0: (122 138 119 106 145 154 109 162 169 139 134 145 101 120 120 92 90 124 131 159 109 146 141)
1: (111 99 104 147 117 120 115 129 93 124 117 141 113 169 129 113 142 157 109 89 137 111 118)
2: (112 103 147 153 129 118 134 137 84 145 116 93 95 144 101 124 106 166 93 113 132 100 139)
3: (121 145 107 105 136 117 140 129 167 141 146 141 180 125 80 115 136 113 95 146 82 166 126)
4: (104 134 160 173 121 115 114 110 86 122 121 129 142 173 118 126 187 99 115 86 160 100 147)
5: (135 160 124 131 139 117 146 138 114 100 65 167 148 109 136 132 127 138 133 131 106 175 112)
6: (136 124 122 135 107 142 127 106 141 150 174 137 167 145 76 165 101 100 134 191 130 146 130)
7: (153 123 104 127 118 160 109 131 157 122 136 151 126 106 138 90 84 132 127 173 106 113 112)
8: (132 154 151 137 136 110 140 99 93 75 110 166 160 148 124 131 92 115 128 128 132 137 152)
9: (115 147 85 141 142 110 135 179 159 165 95 128 113 142 136 137 138 145 125 102 100 87 133)
10: (121 166 81 97 149 172 122 142 152 132 124 138 138 145 128 147 121 125 157 122 132 156 123)
11: (145 134 130 88 151 134 133 175 191 120 140 144 147 111 136 97 80 123 115 116 135 119 104)
12: (118 138 141 123 173 126 152 105 104 112 97 122 134 158 110 138 142 151 117 107 103 189 100)
13: (122 106 98 93 121 154 158 140 156 119 141 118 126 115 167 126 107 112 151 130 114 123 89)
14: (143 102 123 163 135 111 114 118 93 117 116 91 86 133 143 113 126 133 132 130 118 118 121)
15: (111 97 146 125 139 122 126 131 70 119 153 87 150 147 144 127 117 153 149 161 159 102 142)
16: (129 131 147 172 167 119 129 129 112 128 87 107 92 142 109 119 140 126 145 91 126 107 129)
17: (144 136 110 124 90 116 155 142 141 159 132 91 112 130 126 135 156 117 109 146 109 100 137)
18: (130 139 110 100 131 136 123 151 173 152 109 179 119 132 118 105 91 145 118 144 101 124 149)
19: (135 113 126 129 109 141 138 111 81 106 134 86 119 126 174 159 163 125 115 93 168 76 99)
20: (138 120 121 155 99 123 134 192 177 174 157 95 88 134 107 105 130 110 112 119 124 107 120)
21: (117 127 144 121 145 123 108 75 86 112 90 157 123 123 111 128 116 104 139 153 135 167 158)
22: (105 142 192 142 158 122 109 131 101 120 94 128 105 114 161 134 122 98 136 202 140 137 140)
23: (150 125 144 150 127 114 132 132 99 103 140 139 102 180 100 150 176 135 113 138 120 97 157)
24: (125 84 149 142 130 122 130 130 86 136 96 78 100 148 100 124 161 135 74 97 138 84 151)
25: (122 119 116 141 139 159 135 161 155 182 157 140 110 114 134 163 133 140 131 53 113 76 145)
26: (109 123 143 192 162 111 104 122 117 124 121 96 124 115 95 136 146 120 155 103 125 111 120)
27: (146 137 141 151 91 95 114 97 122 95 117 107 139 112 116 126 145 83 148 118 117 125 145)
28: (128 104 175 159 135 136 150 108 121 90 125 110 145 144 120 119 133 105 131 101 164 148 121)
29: (147 117 129 177 105 112 113 110 93 85 101 104 93 144 100 137 176 106 138 110 153 86 153)
30: (135 140 102 110 86 117 144 135 153 133 164 114 112 110 101 145 138 105 122 123 148 91 124)
31: (102 117 180 140 125 109 83 140 93 137 60 127 107 118 171 142 114 119 130 184 146 165 127)
32: (115 129 100 98 123 146 108 145 137 163 134 119 113 119 112 160 113 188 98 138 92 145 109)
33: (123 157 116 115 112 141 120 128 142 149 154 138 124 121 157 138 108 146 138 140 109 175 95)
34: (126 160 176 133 154 140 136 100 120 163 139 136 126 131 150 72 112 105 119 51 123 144 148)
35: (125 106 148 172 87 136 123 127 121 119 87 113 101 138 179 126 151 181 141 124 133 111 149)
36: (136 121 100 125 116 141 145 156 143 149 185 115 119 100 122 139 127 166 120 123 111 81 159)
37: (105 135 163 115 171 140 126 117 141 115 103 113 145 121 114 85 98 109 161 135 188 123 162)
38: (107 152 147 128 159 80 148 134 121 103 53 144 110 120 112 128 152 114 147 117 102 164 140)
39: (131 139 105 101 116 175 154 124 152 173 161 144 158 131 101 158 110 103 116 172 132 136 110)

(156 139 87 113 101 175 124 120 116 176 175 157 172 125 126 161 117 134 115 175 126 151 102) : 39 6 33 32 10
(154 123 168 140 106 137 129 88 101 99 130 120 120 144 142 148 164 144 69 114 172 54 146) : 19 23 24 29 4
(118 117 135 155 130 120 118 127 100 164 96 114 83 144 129 181 171 162 148 89 148 109 121) : 16 1 35 26 2
(96 111 148 152 163 82 128 130 121 143 102 125 120 129 120 92 112 132 137 117 127 115 150) : 16 26 2 14 37
(137 122 147 158 88 120 141 89 104 115 143 103 137 142 164 154 142 164 116 87 179 123 127) : 19 28 35 1 4
(116 120 147 156 139 117 158 161 112 83 104 122 169 134 127 109 90 88 135 143 145 126 108) : 28 8 37 5 27
(139 136 123 112 113 151 129 144 164 115 125 132 139 111 153 66 75 134 144 168 111 126 129) : 7 0 18 11 13
(169 117 97 133 116 127 161 146 152 148 155 127 97 108 138 129 138 126 108 144 124 101 123) : 17 30 36 20 13
(126 103 59 126 118 142 130 165 132 172 144 131 90 131 103 175 148 202 75 109 139 162 123) : 32 36 1 9 33
(131 100 148 113 90 142 145 158 129 182 158 118 111 108 165 153 119 77 121 125 102 63 111) : 17 30 13 25 20
(134 125 85 74 141 150 117 136 165 122 128 140 121 81 158 107 102 123 143 134 106 133 98) : 13 7 0 11 33
(153 150 127 144 128 180 145 155 135 142 188 165 134 140 103 151 132 97 116 163 111 149 123) : 39 6 33 3 10
(104 141 143 143 141 153 111 118 96 126 103 111 146 116 123 108 122 84 128 125 145 130 112) : 28 26 37 21 16
(132 131 183 155 183 113 114 122 169 103 129 157 141 131 97 110 120 141 152 96 119 164 129) : 28 26 12 16 38
(141 99 116 125 105 154 112 148 133 150 130 119 125 127 145 149 157 137 114 120 147 33 95) : 19 30 17 36 25
(109 140 167 123 135 130 97 113 129 117 91 120 149 112 130 82 133 111 112 156 156 127 138) : 37 22 21 28 27
(104 132 183 148 100 137 112 105 126 97 158 117 180 127 133 138 114 102 139 147 129 138 104) : 28 27 8 6 33
(127 117 64 128 87 154 139 149 135 157 128 105 91 114 124 172 160 219 77 130 130 123 97) : 32 36 17 1 9
(170 100 186 127 112 100 98 76 110 154 132 105 86 130 156 90 146 146 113 149 168 126 187) : 14 35 15 2 24
(124 167 62 106 108 129 138 104 147 121 122 135 139 140 142 141 181 102 126 184 122 105 151) : 17 30 10 39 3
(140 91 184 148 128 71 132 102 85 124 151 131 93 122 135 93 134 151 149 121 147 95 138) : 14 15 2 16 1
(132 108 116 153 109 100 152 134 181 129 151 134 122 157 131 108 129 162 110 143 106 113 119) : 17 20 36 18 7
(125 128 99 147 105 142 123 134 139 138 158 115 130 99 120 150 113 176 132 126 61 102 133) : 36 32 17 33 7
(159 98 85 92 93 147 94 132 142 119 136 170 77 149 115 139 123 144 77 101 119 104 93) : 1 32 30 18 7
(134 132 93 136 102 132 190 120 107 103 143 95 133 99 186 166 126 167 112 100 119 125 109) : 19 13 36 17 33
(120 160 121 135 144 96 134 128 107 109 81 130 107 121 112 127 149 118 164 127 136 189 125) : 38 5 12 21 16
(114 115 89 117 103 136 123 172 131 189 139 144 103 157 113 155 102 178 83 103 118 138 128) : 32 9 1 18 36
(115 131 149 140 143 125 138 106 125 55 123 120 193 132 95 129 103 117 149 137 178 151 111) : 28 8 37 21 27
(80 163 174 132 146 88 138 124 123 110 81 144 120 130 133 112 111 124 145 114 108 194 120) : 38 5 12 21 8
(138 146 96 94 112 113 138 137 145 110 164 154 174 116 150 102 112 92 138 199 110 140 133) : 7 3 13 39 33
(124 140 110 133 71 123 183 149 142 154 194 109 97 102 189 181 147 160 85 76 125 111 110) : 36 30 17 25 19
(120 106 136 128 137 104 128 129 90 96 160 143 110 171 116 133 154 93 131 122 118 91 123) : 23 1 4 14 29
(145 106 77 116 109 144 121 153 136 154 140 126 100 127 101 166 145 188 92 147 147 124 103) : 32 36 17 30 1
(108 120 167 114 114 130 133 85 82 98 122 88 138 148 180 150 142 98 149 96 151 100 121) : 19 28 15 4 27
(150 142 125 106 111 142 121 66 94 107 124 118 144 81 154 136 126 109 109 135 149 180 136) : 21 27 33 8 5
(110 141 172 113 172 132 145 87 148 144 135 139 165 130 137 74 136 94 129 88 120 171 125) : 34 28 12 37 3
(122 125 129 130 121 148 133 151 146 172 194 156 138 134 98 145 130 129 133 131 115 151 132) : 39 6 33 36 3
(134 151 120 115 130 158 145 146 155 120 152 156 182 138 127 145 107 149 127 170 127 129 126) : 39 10 33 6 7
